In the data rows, the value 128 means zero.
Some points:
[120  77 142 133 131 186 139 147 181  21 145 140 200 150 115 129 147 110
 185 165 154 157  53 119 170 132  82  96 162 178  79 118]
[115 166 149 144 100  87 156 155 141 176 156 106 138  86  84 150 156 165
 150 146 133 131  88  92 112 117 140 124  79  97 183 171]
[116 112 114  80 220 158 112 122 149  68 141 147  95 150 119 154 140 158
 145 152 143 199 124  48 128 137 110  72 119 177 125 109]
[ 88 170 153 142 152 114  92 111 127 110 132 122 192 164 116 111 116 169
 119  88 157 183 144 156 172 111 141 153 164 146 139 173]
[128 138 183 140 146 160 132 115 107 122 150 142 144 101 130 141 115 130
 175 148 168  62 167  91 128 119 186 157  85 122 135 128]
[150 128 154 150 140 149 155 103 162 165 147 147  78 106 212  96 108 164
 145 152 146  91 150 126 147  94 105 126 151 103 134 100]
[152 136 174 142 101 120 154 133 156 194 122  96 184 110 110 104 134 150
  96 141 103 121 152 154 134  81 128  96 127 118 130  87]
[118 133 136 104 117 162  63 156 120 187 117 102  69 138 138 104 105 147
 152 165  93 104 145 168  89 112 139 123 159 144 128 113]
[192 168 173 106 140 212 130 152 126 151  70 154  97 111 161 118 108 151
 138 147 143  84 115 188 136  96 112 155 131 100 162 179]
[163 133 156 131 141 100 153 113 140 149 133 122 127 171 103 169  91 189
 118 148 131  59 112 123 102 115 159 121 143 164 102 141]
[109 132  94 141 141 163  89 105 148  84 124 127 153 150 170  91 103 147
 136 144 126 169 108  70 178 143 131  14 124 162 120 146]
[142 123 112 133 100 159 139 159 139 187 176 133 123 114 131 109 125 141
 135 141 150 111 149 158 114 103  96 119 169 113 159  98]
[117 138 159 135  92 153 110  70 110 126 115 119 194 168 156 166 122  71
  91 137 187 112 178 136 109  80 153 100 102 176 155 181]
[ 92  73 110 109 104 186 116  87 113 175 167 134  67 142 156 104 105 121
  79 174 104  84 158 184 104 148 101  85 147 176 155  92]
[142  89 145 118 172 138 142 169 134 156  98  97 167  97 120 126 155 124
 143 141  73 108 175 117  65 158 150 109 114 119 118 162]
[115 149 169 126 115 129 136 110 131 175 113 179  67 141 189  90 143  92
 167 112 127 122 179 150 153 113 112 147 126 123 178 103]
[125 117  81 137 140  87  57 140 103 113  71 170 113 123 125 199 137 102
 140 127 121 141 106 148 134 153 137 119 104  78 106 123]
[156 124 154 163 155 152 130 133  48 137 112 146 118 117  56 140 167 143
  98 121 126 161 125  65 127 126 140  81 163 148 103 182]
[ 90 116 136 112  64 114 170 107 204 158 100 123 119 120  98 106 137 153
  87  88 159 130 123 101  89 138 180 128 131  94 157 184]
[136 112  97 102 109 180 110  99  93 119 145 110 127  87 158 165  87 176
 146  83 108 141 171 160  84  58  99 121 124 113 155 118]
[129  79 139 166 151 155 163 140 124 147 124 105 143  97 116 122 186 129
 110  97 113 161  96 114 134  83 173  95  84  69 183  92]
[136 127  70 100  90  59 178 160  92 108  73 179 136 139 160 190 174 147
 157 151 101 142 114 171 147 135  98 112 131 118  81 134]
[ 89 122  88 161 104  74 135 149 122 109 108 165  87 139 126 106 109  90
 139  88 107 124 156 184  93 170 133 120 175 100  96  94]
[182  40 104 164 177 147 160 104 124  57 145  70 175 195 101  90 105 105
 153 147 163 166 140  68 178 163 102 118 122 114  86 146]
[143  62 147 117 214  70 117 149 130 111 110  52 156 103 126 183 126 125
 133 120 121 175 105 203  97 184 149 132 159 124 118 125]
[110  84 101 158 157 165 149  70 182  86 172 129 138 153 159  84 111 103
 183 116  78 137 108 121 127 110 141  96  64 139  92 180]
[154 125  65 107 154 141 178 127 142  49 144  73 170 164  94  95 200  48
 182 113 112 140 132  78  98 129 124 129  62 131 103 144]
[247 144 133 122  97 137  89 148 108 153 134 167 118 127 143 124  79  88
  73 151  86 116 173 113 147  52 173 144 106 150 155 141]
[150 126 102  48 147 206  99 127 136 166 154  99 125  78 125  97 133 144
  83 129 163 113 153 184 174  91 118  81 157 165 207 121]
[ 69 139  87  59 195  79 104  60  89 133 113 130 137 133 115  98 150 171
  97 169 159 140 124 122 139 164 118 165 150 105 121  97]
[104 151 167 123 117 177 180 157 124 127 163 102 152 174  90 207 112 140
 120 138 127  99 178 126 126 164 151 129 141 135 123 100]
[154 146 139 116 101 128 136 126 101 180 131 152 169 108  92  96 146 119
 170  97 122  88 144  83 114 165 182 134 195 139 126 154]
[173 119 136 153  52 123 146  97 134 147 135  92 145 108  76 127 193 144
 145 144 126 178 100 146 101 139 121 143  78 117 125 149]
[119 123 159 110 143 208  99 123 135 112 186 148 213 166 135 100  80 106
 183 129 133 122  54  97 110 152  90 130  57 165 136 138]
[149 119 177 131 135 134 191  94  77 145 152 142  60 106 137  99 111 131
 130 145 131 136 168 129 145  83  43 142 127  80 147 103]
[106  88 201  70 143  55  91 130  90  33 112 108 153 136 143 137 148 110
 133 119  98  95 159 149 137 152 113 138 144 163 122 169]
[175 162 119 121  81 118 130 107  82 107 155 138  84 135 139  59  91 101
 100 117 145 113  66 177  99 126 124 111 142 137 131  64]
[113 158  94 156 122 153 161 146 153 147 144 138 150 169 114 136 121 147
  95 151 189  61 152 188 176 138 175 130 122  91  67 129]
[167 113 162 137  59 145 169 143 165 174  64  78 112 126  75 139 111  84
 137 113 171 127 145 107 125 124 138 120 110  86  61 144]
[ 77 165  88 134  92 107  94 143 139 155  65 109 138  96 143 186 143  76
 114 177 120 147  65 161 163 147 122 175 175 126 129 160]
[ 75 130  82 105 135  26 158 111 143 121 108  61 102 108 128 140 109 130
 125 118 137 174 149 160 132 135 124 145 141 110 120 115]
[ 82 134 136  95 125 139 152 212  73 184 167 137  98 124 150 125  89 130
 158 122  92 136 163 160 114  91 118  90 103 117 138 117]
[ 82 156  47 139 155 126  97 109 104 145 110 142 178  93 146 198 137 126
  77 142  51 142  99 120 130 178 149 164 131 141 142 111]
[ 70 153 128 147  86  78 144 137  79 114 175  83 108  85 173 134 114 141
  89  80 112 160  84  97  97 153  99  84 124 127  75 148]
[ 87 116 126 129 119 185 108 118 163  81 122 173 111 163 133 127 117 164
 162 155 150 215  64 115 159 117  93 143 111 141 107 152]
[167  95  89  83  83 121 170  62  51 114 145 182 101 140  87  83 121 116
 144 122  99  82 123 155 179 103 165 149 144 151 180  59]
[131  84 184 148 144 118 162 107 131 154 143 169 149 162 104  93 190 120
  69 108 127 166  71  77  71 111 150 133 150 134 214 143]
[157 151  84 181 140 128 163 139 166 183 179 135  83  94 142 149  97  86
 166  65 112 110 130 150 142  83  86 128 140 106 134 101]
[207 147 153 128 132 101 171 128 120 100 121 112 147 144 121 168 120 134
 145  86 152  79 110 112  87 115 142 129  94 104 144 149]
[202 128 105  41  96 133 122 118 143 164 143 126 107 118 177 158  94 138
 130 157 144 113 135 101 155 147 127 105 157 123 149 128]
[160 126 136 132  89 133 145 175 102  90 114 225 174 147 137 135  95 161
  97 169 178 158 170 166 101 162 181 128  94 122  94 104]
[118 158 163 189 162 117 143 119 154 166 164 161 133  91  69 121 144 119
 104 171 111 133 127 136 143 148 174 108 130 136 162 164]
[200 122 111 138 133 103 166 138  54  96 126 117  50  85 149 105 104 135
 127 102 124  92 145 144 161 112 155 169 150 116 180 115]
[ 95 141 110 188 131 160 120 154 174  50 136  71 108 178 111  89 158 115
 201 101 144  87  95 124 145  84  71 118 108 110 108 177]
[127 114 148 135 124 152 149 173 105 163 118 159 111 108 195 126  92 106
 102  93  99 128 187 134 119 112 119 111  98 161 139  84]
[ 50 117 172 123 143 133 150 121 118 163 203 176 148  89  82  84 148 150
  55 149 113 108 112 123  80 146 151 111 104 124 113 144]
[113 114  84 199 121  40  36 161  99  78 126 104 146 141 128 149 147 162
 136 129 167  98 161 123 131 103 127 173 140  54 145  97]
[145 126  85 123 136 147 118 145 188  81 133 148 113 161 124 147 126  99
 139 135 200 181 109 103 159 149 105 139 112 170 156 176]
[119 160 102  86 114  49  93 149 133 173  84 107 191 127 188 140 169 101
 113 159 123 155  58 165 144 119  94 172 116 164 117 128]
[202 153 147 156 119 138 106 156 117  99 105 132  71  69 130 124 138 100
 132 150  99 109 188 179 140  93 170 155 139  86 137 100]
[108 164 131  62 151 172  62 144  81 190 205 146  94 119 165 138 125  87
 145 141 111  96  91 124  91  85 141 133 151 142 107  85]
[187 144 157 138  67 148 111 154 143 158 150 106 133 149 231 162 107 142
 166 163 120 134 120 144 168  67 178 207 127 105 126 124]
[169  95 114 105 146  51  81 122 102 115 128 153  97 122 119 179 181 113
  94  91 127 123  92 146 127 157  76 127 132  54  66 170]
[ 91 111 134  99 156  62 111 114 106  95  53 218 158  78  99 113  45 130
 100 120 121 132 149 112 143 146 102 131 128  83 130 152]
[107 143 135 107 176  83 117 138 168  67 109  56 158 150 142 151 127 151
 111 153  65 145 121 106 135 117 130 132 187 112 134 128]
[136 134  90 119 120 204 133  73 198  73 160 100 156 126  62 103 144  78
 169  95 160 124 142 105 115 135 137 217 131 203 119 142]
[134 176 142 148  95 117 136 119 170 140 118 129 136 189 103  77 153 130
  25 133 113 108 131  43  93 148 117 125 110  93 112 134]
[113 114 127  91  89 161 106 114 129 190 144 123  66 134 142 153 105  98
 149 111 122 118 157 120 110 105 122 117 148 104 180 134]
[147  97  79 112 145  50  93 185  97 174  50 155  44 147  63 127 128 151
 125 116 107 104 122 102 129 141  74 170 149 166 108 136]
[117 165 135 141 161  88 121 155 108  98 104 121 124 170 101  96 115 126
 135 121 125 195 146  94 134 144 116 188 129  81  81 119]
[ 93 105 126  87 141 144  86  55 141  74 162  64 188 138  70 132  89 103
 127 113 140 100  70  90 173 145 107  87  75 145 114  73]
[107  98 167 139 112 137 168 127 151 147  96 154 132 203 132 120 188 125
  96  72 177 122  55 148 123 131 151 106 154  70 139 147]
[121  81 150 115 131 174 148 129 157 132 159 144  86  83 127  65 187 171
  53  91 150 194 149  68 124 180 130 140 130 169 103 119]
[123 103 132 157 146 132  99 111 210  70 130  98 133 148 130 112 128 173
 199 112 138 126 153 118 204 180 159 137  54 192 112 130]
[115 147  72 155 184  39 135 138 149  96 128 146 143  59 130 146  93 115
 150 179 134 148 176 163  82 132  95 147 158 132  69 113]
[ 77 141 134 147 132  86 107 104 134 106  64 104 115 119 108 140 140 148
 140  52 169 136 116 129 136 111 184 116 121 197 115 119]
[117 227 146 135 138 173 173 171 161  67 160 126 108 147 122 182 135 164
  97  85 115 113 193 160 125 166 123 127 120 157 127 115]
[164 131 127 131 120 144 126 108 125 157 158 127 105 156 121 108  83  90
 194 155 131 129 182 114 104 128  97 126 165 122 166  89]
[ 78 157 180 135 127 158 128 133 187 169 135 157 208  82 195  92 132 101
 118 128 128 117 100  88 120 206 154 136 122 127 140 130]
[ 71 125 106 190 144 127 107 111  62 157  45 136 104 114 137 143 152 195
 109 149  82 111  79 129 154 119 108 138 151 194 121 145]
[ 86 160 123 187  94 101  93 148  91 154  72  91 120 108 138 186 176 134
 119 144  80 118  90 142  85 164  80 121 112 117 111  65]
These points spread out most along one direction. Take the direction at right angles to it along which they spread out most. Then take the direction at right angles to both along which they spread out most. Go by this last direction. How far along it is each point below, from 0 to 99? 50 is the average, and the first point above lies past it. One standard deviation of the points above along it is 16.
[ 71 125 106 190 144 127 107 111  62 157  45 136 104 114 137 143 152 195
 109 149  82 111  79 129 154 119 108 138 151 194 121 145] 42
[ 82 156  47 139 155 126  97 109 104 145 110 142 178  93 146 198 137 126
  77 142  51 142  99 120 130 178 149 164 131 141 142 111] 41
[115 166 149 144 100  87 156 155 141 176 156 106 138  86  84 150 156 165
 150 146 133 131  88  92 112 117 140 124  79  97 183 171] 21
[175 162 119 121  81 118 130 107  82 107 155 138  84 135 139  59  91 101
 100 117 145 113  66 177  99 126 124 111 142 137 131  64] 58
[116 112 114  80 220 158 112 122 149  68 141 147  95 150 119 154 140 158
 145 152 143 199 124  48 128 137 110  72 119 177 125 109] 63
[110  84 101 158 157 165 149  70 182  86 172 129 138 153 159  84 111 103
 183 116  78 137 108 121 127 110 141  96  64 139  92 180] 63
[200 122 111 138 133 103 166 138  54  96 126 117  50  85 149 105 104 135
 127 102 124  92 145 144 161 112 155 169 150 116 180 115] 69
[136 127  70 100  90  59 178 160  92 108  73 179 136 139 160 190 174 147
 157 151 101 142 114 171 147 135  98 112 131 118  81 134] 63
[149 119 177 131 135 134 191  94  77 145 152 142  60 106 137  99 111 131
 130 145 131 136 168 129 145  83  43 142 127  80 147 103] 59
[ 50 117 172 123 143 133 150 121 118 163 203 176 148  89  82  84 148 150
  55 149 113 108 112 123  80 146 151 111 104 124 113 144] 6
[164 131 127 131 120 144 126 108 125 157 158 127 105 156 121 108  83  90
 194 155 131 129 182 114 104 128  97 126 165 122 166  89] 70
[117 165 135 141 161  88 121 155 108  98 104 121 124 170 101  96 115 126
 135 121 125 195 146  94 134 144 116 188 129  81  81 119] 55
[113 114  84 199 121  40  36 161  99  78 126 104 146 141 128 149 147 162
 136 129 167  98 161 123 131 103 127 173 140  54 145  97] 65
